The rows of Y fall into a few groups, and each row is roughly a mix of its group's hidden directions.
Y (148 x 11):
[[  7   7   2 -13 -17 -23   0  -1  20 -12   6]
 [  1 -27  -1   3  14  11 -13  -3   4  18   8]
 [ -7   1  10  -5  23  -8  -3  -2  28  11   3]
 [  3   6  13 -11  -8   2 -10  23  15  21   0]
 [ -7  -9   3   2  21  -3  -1  19   0  27  -1]
 [-13 -23  -2  -7 -14  14   1 -10  16  10   9]
 [ 14  -9 -10  11 -18  17  -5 -10 -13  15   6]
 [  7 -17   1  -7  28 -10  -4   9 -17   1  -3]
 [  5  -3   2  12  12  -7  -5  19  -8  21 -19]
 [ -3  -5   1 -21  -2  15 -21 -12   2  -3 -20]
 [  5 -11   2 -18  25   8  -4 -17  12  -2   8]
 [  4   5 -11 -16 -15 -14 -23  -9   0 -12   9]
 [-19  12 -23   0  -8  -8  12  15 -10   1  -5]
 [  4  18   3 -12  -8  -6  18   7 -13 -16 -17]
 [  1  -6  -6  19  -7  12  -3 -12 -17 -22 -10]
 [-19 -18   8 -10   2   4   3   2  24  16   0]
 [-15 -18   6 -14  28   2   1  -8  -4   2   4]
 [-15  10  -2 -12  -1  17  -7 -12  -2  -5 -26]
 [  6   8  -7  13  -5 -19  18   6   4  -8  23]
 [-10   3 -24  -4   7 -14  14  14 -17   6  -1]
 [ -5  -2  11   0  -9  16 -15  15  20  14 -12]
 [ 17  13  23   8 -13  -7   7   2   1 -12  14]
 [ 13  -2  -5  19 -18  -1  13   1   4  -4  24]
 [  7  13   2 -16 -13  -7   9  10 -16 -20 -12]
 [ 14  24   0   7  13 -15   0   9 -15  -8  -5]
 [ -7  -4  -2   4  -3  -8  23 -14 -24 -12   9]
 [ -6   1  12 -14  -3  23 -15 -11  -4  -2 -20]
 [ 12  -1   6  24  -1  21   9  -6 -18   1  -6]
 [  0   3  16  16   8  16  27   6   3   4  -5]
 [  3  14   5 -14  -3  -4  17  11 -11 -11 -23]
 [-19  11  25   5   7   6   3  -4 -13  11 -12]
 [ 12  -7 -14  22   2  14 -12 -12   0 -16  -8]
 [  0   4 -14 -12 -20 -18   8   6 -10 -15 -15]
 [ 23   8   5  15 -27   2   5  -2   8   5   1]
 [ -1 -13  18  13  15  -7  16  16   8  12  -6]
 [-16   8  -4  15 -18  -5   5  18  -8  -1 -18]
 [-14  -1   0   8  10  10 -17  -5   4   7  29]
 [  9  12   4  -8   9  -1 -12  17  23  18  -3]
 [ 21  17   5  -1 -14  -8 -14  -5 -12 -17   1]
 [ 11   0   8   3  14  16 -18  -7   4  25   3]
 [ -1 -15 -20  -7   4   7 -18  -1   0  12 -22]
 [  6   4  11 -16   1  -6  13  16 -10 -20 -17]
 [ 11  11  -2   0 -24  -3  -4   0 -15  -7  23]
 [ 15  25   3  11  14 -12  13  10  -9   2  -1]
 [-23  -5   0   3  11   7  15  -4  16  12 -18]
 [ -1  -9  -8  18 -11  15 -10 -12 -12 -20  -9]
 [  3  -5   4  11  17  -7  -2  21  -6  23 -14]
 [ 14  21 -10   5   0  -7  -5  -3 -23 -17   0]
 [  4  17   3 -13  -1  -9  19   6  -8 -11 -23]
 [-10 -14   2   9  18  -7   8  10  -1  10 -25]
 [ 17 -14 -21 -13   0  -1 -18   6   8  -4 -12]
 [ -2  -1   7   3 -29  21 -15   8  -4   2  -6]
 [ 15  -9 -12  22  18   9   0 -12  11  -7  -6]
 [-30 -15   4 -14 -12   7  -6  -9   1  -4  -6]
 [-19 -12 -22  -6  13   6  -6  -4  -2  15 -13]
 [  4 -10 -11 -24  -6   3   3   7 -27  -2  -4]
 [ 11   0  15  -2  -8   9 -15 -22  11  -8  17]
 [ 10  20  -6  -2 -26   7  -6  -6  10 -10  12]
 [ -3   8  12  19   7 -14  22  10  -4   6  15]
 [ -4   2  -7   7  -8 -14  -5  23 -24  -9 -11]
 [-19   9   5 -23  -8  -9 -19  12   3   3  -4]
 [  5 -11   2 -16  23   7  -1 -20  13   1  11]
 [ -2 -17   1  10  15   7 -14  -8  15  19  11]
 [-20 -21   3 -10 -17  14   1  -9  10   6   4]
 [ 28   7  -6  14   4  12  17 -10  -5   2   7]
 [  2  -1  -8  -5 -22 -22   7   3   1 -23  -6]
 [-14   3 -12   4 -15  -9   5  19 -22  -9  -9]
 [ -8   7  -6  -8 -10  18  -8 -17   1  -6 -25]
 [-10  -5   5   7 -20   8  18 -21  13   6   4]
 [-16  16  20  12   9   1  15  -2 -11   4 -13]
 [-17 -19 -14 -13  14   7  -1   9 -11  15  -6]
 [  3   2   8   2 -27  23 -15   9   0   5  -6]
 [  7  11   7 -10  -9  11  -9 -16   7  -5  28]
 [-20 -23   7  -3   1   4  -2   3  23  12  -2]
 [ 18 -15 -20  -8 -12  -4 -15   2  11  -3  13]
 [ -8  -2  -4 -20  18  -2 -15   0   0   3 -26]
 [ 11  14  23  10 -10  -8  11   2  -2 -12  18]
 [ -5 -14  11   2 -21  -4  -1 -11 -20 -13  14]
 [ -6  -1  -7 -16  12   7 -14  -1  -4  -3 -31]
 [ 12  18   8 -16 -16  -4   3  13 -14   9  13]
 [-17  -2   8  -4  24  13   5   3  15  13 -11]
 [  3  11   8  13  -7 -14  19   0   1  -9  25]
 [ -1  -8   3  12 -26  20 -14   1  -9  -8  -7]
 [-14   5   8  24  17  10 -10  -2   9   3  13]
 [ 15   4 -10  14  -9 -15  16   4   1 -16  18]
 [  4 -11   9  21   1  24  -9  -2  -1   8  17]
 [ -5 -10   8  -2 -33  14  -1   3 -11   3   7]
 [ -6 -11  -9 -15   6  13 -20  -2   2  12 -20]
 [ -6   6   0   8 -27   8  13 -17  16   3   4]
 [ 16   2  -3  16 -22   9  15  -6   4 -15  11]
 [ 16   0  -9  13 -21  10  14  -7   7 -17   6]
 [  4  11  -1  16 -30  -8   0  12 -14  -3   0]
 [  3  -9 -12 -23  -9  11 -17 -13   8 -14  -1]
 [-19  -9   5   1  26   3   2   1  11   8 -19]
 [-11  13  13   9  16  -2  22   0  -9  -8 -16]
 [ 16   8  -2   1 -24  -5  -5  -2 -14  -9  21]
 [ -4  29   4  -3  -4 -12  20   0   3 -14  -9]
 [-10  13   5  -3  -8  19   6 -15  24   5   9]
 [  9   9  -2   3 -28  -4  -3   7 -19 -10  14]
 [-11 -10   4 -22   3 -11   1   8  24   1  15]
 [ -2   2  -9 -26  -9 -25  -5   2   5 -12   5]
 [  2   7  15   8 -21  10 -17 -12  15 -13  -1]
 [ 16  -9 -23   3  -6  -9   9   3  11 -12  17]
 [ -3  26   8   4  11 -15  17  10 -10   5  -3]
 [ -2   0   6  -2 -32  21 -10   5  -4   4   0]
 [-10   4  -3 -22  -1  -1 -13   4  24  16   6]
 [ 19   4  -4   7 -24 -13  -7   1 -16 -11   9]
 [ -9  11   8  16  -5  -7  20   2   0   6  26]
 [ 13   2   5  20 -29  -2   8   5  -1   3 -10]
 [-17  -3   1  -7  26  11   5  -1  18   9 -12]
 [ 18   5  -6  18  -5 -17  -4 -20  -4 -13  -7]
 [ 15  13   3  -2 -22 -18  -1  -8  12 -14   4]
 [ 17  -4   6 -17 -15  -7 -10   6 -11 -20  10]
 [ 14  23  -3 -10 -12  -6  -5   5 -23  -7   7]
 [ 10  -5 -12 -12 -12  13 -23  -5   4  -3 -19]
 [ -6  20  -1 -16   4 -17  13   5   6  -4 -21]
 [ 15  20 -10   8  -2  -6  -5  -2 -23 -17   0]
 [  1   6 -15 -20   8   6 -11 -12  24   8   5]
 [ -8  11  10  12  19  -8  25   5  -8  -5 -11]
 [  6  11  -8  -3  22   6   3   5  24  14 -12]
 [ 12  10 -10 -13  -2 -16   6  -6 -19  -6  21]
 [ -1  -3  10  22  14  -5  14  13  -9  19  -7]
 [  2   7  14 -16  -8  -9   3  21   5  21  11]
 [ 11  18   1  -1 -25   5  -9  -3  -3 -10  20]
 [ -6   5 -10 -28  -4 -23   3  -2  12  -1   5]
 [ -5  -7   5   8 -29  18 -14   3  -9  -6  -6]
 [-11  -9  -7   8  15 -10  10  16  -5   9 -25]
 [-10  11  16  16   9 -10  23   4  -7   3  12]
 [  0  14   9  21  -1  -2  -4  -7  28  10  -3]
 [ -1  -4   7 -21   8 -20 -10   5  12 -15  13]
 [-14   9   2  21  -7  -2  -4  -5  14 -10  23]
 [ 15   8  -3  -5 -28 -17   8  -8   9 -11   2]
 [ 20 -20  -3  12 -18  12   5 -12  -6   7   7]
 [ 15   1   5 -12  -5 -18  16   1  11  -6 -24]
 [-18 -12  11  -2  27   6   0   2   7   7 -15]
 [ -5  -4 -13   7   3 -14   9  22 -15   3 -21]
 [ -8  12   9 -10  10 -20   5   8  20 -12 -12]
 [-16   2  -4  -3   5 -25   3   0   8 -25   9]
 [  1   6   8  -5   2  17   2 -20  25   8  12]
 [-25 -16   8  -9   2  -2 -12   7  18   5 -10]
 [-14 -21  14  -2   6   4  12   4  20  16  -2]
 [ -9 -13  -2   4  17  20  10   7 -17  10 -12]
 [  1  -3   4 -20 -10  20 -20 -12   5  -6 -12]
 [  9 -13 -12  11 -15  18  -7  -8 -17  12   9]
 [ -1  -5  -7 -14   8  10 -16  -2  -2  -2 -31]
 [ -7 -11 -22 -10   6  12 -14  -1   1   9 -22]
 [ -1   3   8   6  21   7 -21  -5  13  20   6]
 [ 16 -11 -24 -10  -7  -3  -6   4  14 -10  15]]

In each list below, two rows fit none of the groups, and each other row fits one group, some only roughly. Which are they? Name them in the order they come.
- Z_116: [ -2  -1  -1   4 -21   1   7 -11 -22 -22  -9]
- Z_83: [  7  12  -5 -19  -1 -24  -7  -3  -9 -19   0]
- Z_24: [ 23  -9   2  22 -17   7  14   4   2  -2   7]
- Z_870: [ -7  -1  -4   1 -18 -10  -7   9 -27 -17   4]
- Z_3: [ 30  12   4   2 -15   2  -1  -7   8   5  15]
- Z_812: [ 23 -12   5  22 -14   4   8  10   0   0   9]
- Z_457: [27 -3 -4 18 20  2  8 -4 10  1  1]
- Z_775: [  2   8   8   7  17   4  13   8 -15  25 -11]
- Z_53: [ 19  19  -1   4 -21   6  -8  -4   7   0  17]
- Z_526: [11  0  3 -1 13 10  5 -7 31 15 -7]
- Z_844: [  6  15  -3  -8  28 -12  -6   4  17   6  -5]
- Z_128: [ 24   6   9   3 -14   4  10  14  -7  14  16]
	Z_116, Z_775
- Z_987: [29 10 -3 -5 -8 -2 -9 -7  0 -3 23]
- Z_728: [-13 -14 -11 -12 -13  13  -6 -21   9  -6   9]
- Z_807: [ 10   2  15  -9   6  14  -2 -21  19   7  14]
- Z_876: [-13 -24 -12  -6   8   8  14   4 -15  13  -1]
- Z_350: [ -1  -4 -22 -15  14  10  -6  -6  -2  19 -14]
- Z_325: [ 20   3   4  12 -20  20  -7  12  -2  10  -1]
- Z_910: [ 26  20  -2   0 -10  -2   3   3 -18   2  12]
- Z_357: [-10 -28 -18  -4   7   8  10  -5 -10  11  -3]
- Z_790: [-19 -13  12   7  12  -7 -10  21   3  14  -4]
- Z_835: [  4 -19  -3  11   4  20  18  -7 -11  11 -13]
- Z_769: [-11   2   6 -21  13 -23  15   0  -4   8  11]
- Z_32: [  6 -13  -5   3  16  -4 -12  18  -9  13 -21]
- Z_379: [-13 -15   5  10 -22   5  12  -6 -20  -7   5]
	Z_350, Z_790
- Z_476: [ 30   4   1  -6  -5   0  -7 -11   1   0  23]
- Z_226: [ 15  -9  17  -5  -4   9   3 -21  15   6  16]
- Z_354: [ 29   3   0  -9  -1  -1 -10  -9  -3  -4  24]
- Z_200: [  0  15   4  -2 -19   8  -7  -3  -6 -10  29]
- Z_911: [-18   7  13 -15  11 -14   5   0  13 -16 -11]
- Z_604: [ 17  -8  13  -5  -6   9   5 -22  14   4  17]
- Z_329: [ -6  -1  -6   2  15  10  13  -7  24  19 -12]
- Z_770: [-6 -9  5  1 21  5 13 21  5 21  1]
- Z_229: [ 12  17  -9  -5  23  -5 -14   4  18   5  -4]
- Z_996: [-18   3  -5 -23   1 -10   9  16 -11  15  -2]
	Z_911, Z_996
